128 stands for zero in the data rows.
Every row comes from 3 hidden switches, listed from the one that spreads the rows most; 1 means on and 0 means off. All are off in the first row.
Each row in order, then whether each switch is on (1) or off (0), in that order:
array([078, 155, 124, 072, 091, 186, 107, 108, 127, 068, 132, 086, 076, 121, 077, 116, 054]) 0 0 0
array([026, 107, 062, 047, 071, 150, 057, 140, 061, 083, 130, 080, 102, 116, 001, 059, 041]) 0 0 1
array([118, 172, 113, 130, 111, 022, 120, 082, 175, 154, 154, 136, 166, 162, 095, 159, 212]) 1 0 0
array([027, 109, 058, 042, 065, 152, 049, 144, 052, 089, 126, 070, 089, 124, 023, 060, 035]) 0 0 1
array([208, 138, 168, 193, 180, 105, 174, 125, 166, 170, 116, 180, 158, 132, 208, 181, 187]) 1 1 0
array([070, 155, 119, 074, 098, 175, 110, 118, 124, 066, 133, 080, 080, 098, 083, 115, 059]) 0 0 0
array([125, 168, 115, 130, 115, 019, 124, 081, 181, 142, 170, 140, 173, 159, 094, 156, 205]) 1 0 0
array([141, 074, 117, 154, 157, 076, 113, 155, 105, 193, 117, 154, 192, 146, 145, 119, 183]) 1 1 1
array([164, 115, 173, 134, 143, 255, 169, 158, 113, 083, 102, 124, 066, 097, 188, 127, 045]) 0 1 0
array([193, 136, 166, 198, 169, 109, 185, 111, 171, 172, 122, 172, 159, 138, 204, 171, 194]) 1 1 0
array([197, 137, 171, 194, 170, 101, 172, 117, 160, 170, 127, 173, 158, 143, 214, 180, 185]) 1 1 0
array([197, 130, 170, 185, 172, 104, 177, 120, 163, 166, 118, 173, 166, 134, 215, 182, 190]) 1 1 0
array([204, 135, 171, 187, 170, 104, 181, 127, 169, 163, 124, 164, 154, 138, 210, 173, 203]) 1 1 0
array([205, 136, 172, 196, 168, 111, 170, 125, 162, 174, 127, 174, 168, 144, 218, 176, 200]) 1 1 0
array([153, 088, 103, 166, 143, 087, 110, 146, 104, 197, 126, 161, 194, 156, 142, 112, 183]) 1 1 1
array([104, 051, 115, 101, 138, 236, 111, 182, 059, 115, 095, 099, 091, 108, 119, 072, 044]) 0 1 1
array([076, 158, 120, 075, 089, 171, 099, 108, 123, 062, 138, 088, 057, 114, 085, 110, 056]) 0 0 0
array([197, 133, 169, 189, 171, 098, 179, 119, 162, 169, 119, 177, 156, 138, 214, 175, 197]) 1 1 0
array([120, 173, 114, 144, 116, 016, 118, 080, 168, 137, 147, 131, 163, 155, 101, 161, 207]) 1 0 0
array([126, 171, 119, 138, 120, 015, 117, 088, 177, 152, 151, 141, 180, 157, 103, 157, 216]) 1 0 0
array([027, 107, 050, 054, 069, 149, 049, 146, 067, 086, 128, 066, 097, 116, 020, 055, 038]) 0 0 1
array([070, 130, 062, 103, 101, 000, 051, 108, 115, 164, 165, 116, 208, 165, 024, 087, 196]) 1 0 1
array([126, 170, 115, 137, 120, 015, 127, 093, 175, 148, 162, 144, 162, 160, 105, 170, 213]) 1 0 0
array([122, 177, 118, 139, 104, 016, 113, 092, 178, 142, 153, 142, 171, 149, 099, 163, 201]) 1 0 0
array([156, 114, 178, 133, 138, 255, 176, 165, 115, 079, 102, 115, 061, 082, 193, 134, 036]) 0 1 0
array([168, 117, 174, 141, 154, 255, 167, 157, 114, 089, 112, 114, 058, 085, 197, 128, 036]) 0 1 0
array([124, 173, 116, 133, 113, 007, 123, 083, 166, 135, 157, 137, 170, 162, 092, 169, 207]) 1 0 0
array([153, 123, 172, 132, 149, 255, 176, 165, 103, 096, 088, 118, 058, 102, 199, 135, 058]) 0 1 0
array([034, 097, 061, 045, 085, 151, 050, 142, 074, 087, 129, 065, 099, 115, 018, 049, 042]) 0 0 1
array([153, 114, 168, 132, 146, 255, 172, 159, 114, 093, 101, 121, 059, 084, 204, 132, 041]) 0 1 0
array([067, 109, 064, 108, 099, 000, 055, 117, 117, 168, 156, 118, 203, 169, 014, 094, 196]) 1 0 1
array([084, 151, 128, 081, 089, 173, 118, 106, 121, 066, 140, 086, 068, 112, 091, 118, 063]) 0 0 0
array([070, 160, 127, 072, 087, 179, 113, 120, 129, 067, 135, 094, 068, 106, 076, 105, 054]) 0 0 0
array([070, 150, 119, 074, 094, 177, 115, 110, 118, 050, 136, 093, 071, 112, 080, 109, 062]) 0 0 0
array([084, 151, 126, 077, 095, 178, 122, 102, 122, 065, 131, 090, 067, 103, 086, 112, 051]) 0 0 0
array([196, 139, 172, 180, 161, 108, 181, 118, 162, 159, 128, 166, 155, 146, 212, 173, 187]) 1 1 0
array([153, 080, 106, 156, 154, 073, 105, 146, 100, 186, 122, 160, 206, 152, 136, 117, 177]) 1 1 1
array([157, 124, 180, 133, 145, 255, 184, 151, 118, 096, 097, 123, 066, 083, 197, 130, 049]) 0 1 0
array([158, 125, 172, 135, 152, 255, 174, 147, 110, 092, 097, 112, 060, 103, 191, 137, 048]) 0 1 0
array([161, 116, 179, 128, 163, 255, 166, 159, 111, 090, 108, 134, 055, 083, 196, 122, 057]) 0 1 0
array([204, 135, 164, 186, 179, 108, 179, 122, 162, 181, 127, 162, 169, 143, 215, 183, 202]) 1 1 0
array([021, 098, 053, 041, 071, 149, 053, 148, 068, 098, 139, 077, 102, 123, 009, 043, 052]) 0 0 1
array([188, 137, 173, 196, 171, 100, 177, 125, 159, 173, 134, 173, 162, 125, 205, 183, 200]) 1 1 0
array([153, 106, 171, 126, 139, 255, 171, 166, 118, 083, 092, 124, 043, 094, 198, 125, 045]) 0 1 0
array([154, 079, 104, 166, 154, 089, 122, 151, 119, 197, 123, 152, 194, 145, 140, 109, 187]) 1 1 1
array([142, 080, 122, 166, 149, 071, 119, 155, 114, 189, 125, 150, 198, 140, 142, 113, 179]) 1 1 1
array([166, 117, 179, 126, 156, 255, 177, 163, 111, 088, 096, 118, 063, 095, 190, 132, 034]) 0 1 0
array([200, 133, 170, 180, 169, 090, 174, 129, 166, 162, 123, 175, 153, 134, 213, 176, 195]) 1 1 0
array([089, 161, 117, 073, 091, 174, 120, 114, 131, 064, 138, 095, 064, 115, 087, 127, 053]) 0 0 0
array([068, 123, 043, 111, 093, 000, 050, 121, 121, 163, 156, 130, 209, 169, 032, 096, 189]) 1 0 1
array([082, 153, 132, 076, 089, 184, 106, 117, 122, 063, 134, 083, 062, 112, 081, 108, 064]) 0 0 0
array([104, 071, 110, 104, 132, 232, 116, 181, 057, 116, 095, 097, 084, 104, 140, 073, 024]) 0 1 1
array([168, 122, 171, 127, 149, 255, 172, 157, 119, 088, 103, 132, 067, 089, 191, 135, 049]) 0 1 0
array([168, 116, 175, 135, 148, 255, 168, 148, 120, 091, 102, 130, 054, 094, 203, 129, 056]) 0 1 0
array([106, 061, 113, 103, 133, 248, 114, 174, 064, 127, 088, 116, 076, 097, 127, 066, 020]) 0 1 1
array([194, 142, 181, 201, 164, 112, 181, 119, 161, 173, 115, 173, 154, 138, 197, 172, 201]) 1 1 0
array([119, 174, 113, 136, 114, 014, 119, 077, 168, 151, 149, 148, 170, 148, 096, 154, 206]) 1 0 0
array([150, 079, 113, 163, 142, 081, 120, 157, 111, 195, 118, 158, 187, 149, 130, 108, 186]) 1 1 1
array([075, 156, 121, 076, 093, 176, 115, 114, 110, 057, 135, 090, 061, 106, 086, 105, 058]) 0 0 0
array([074, 120, 056, 102, 092, 000, 058, 110, 117, 173, 157, 111, 197, 161, 027, 100, 192]) 1 0 1
array([125, 171, 120, 132, 120, 015, 120, 077, 173, 140, 165, 139, 163, 164, 090, 163, 206]) 1 0 0
array([203, 128, 170, 189, 176, 102, 184, 129, 170, 164, 118, 178, 160, 138, 214, 179, 205]) 1 1 0
array([121, 171, 118, 137, 105, 013, 118, 083, 177, 131, 153, 150, 174, 151, 103, 156, 195]) 1 0 0
array([137, 178, 117, 136, 116, 021, 116, 083, 174, 142, 158, 136, 158, 156, 096, 153, 201]) 1 0 0
array([213, 130, 169, 195, 176, 087, 171, 136, 169, 164, 124, 174, 157, 134, 205, 183, 198]) 1 1 0
array([056, 116, 060, 103, 088, 000, 059, 129, 111, 166, 156, 118, 209, 153, 022, 096, 196]) 1 0 1
array([028, 097, 065, 039, 076, 157, 043, 139, 068, 084, 127, 073, 097, 114, 013, 052, 041]) 0 0 1
array([154, 092, 110, 169, 159, 081, 118, 151, 108, 189, 120, 147, 190, 147, 134, 103, 177]) 1 1 1
array([105, 064, 110, 100, 128, 242, 117, 183, 060, 115, 103, 105, 098, 104, 117, 078, 032]) 0 1 1
array([125, 181, 113, 126, 116, 012, 122, 085, 176, 148, 164, 131, 174, 153, 088, 156, 209]) 1 0 0
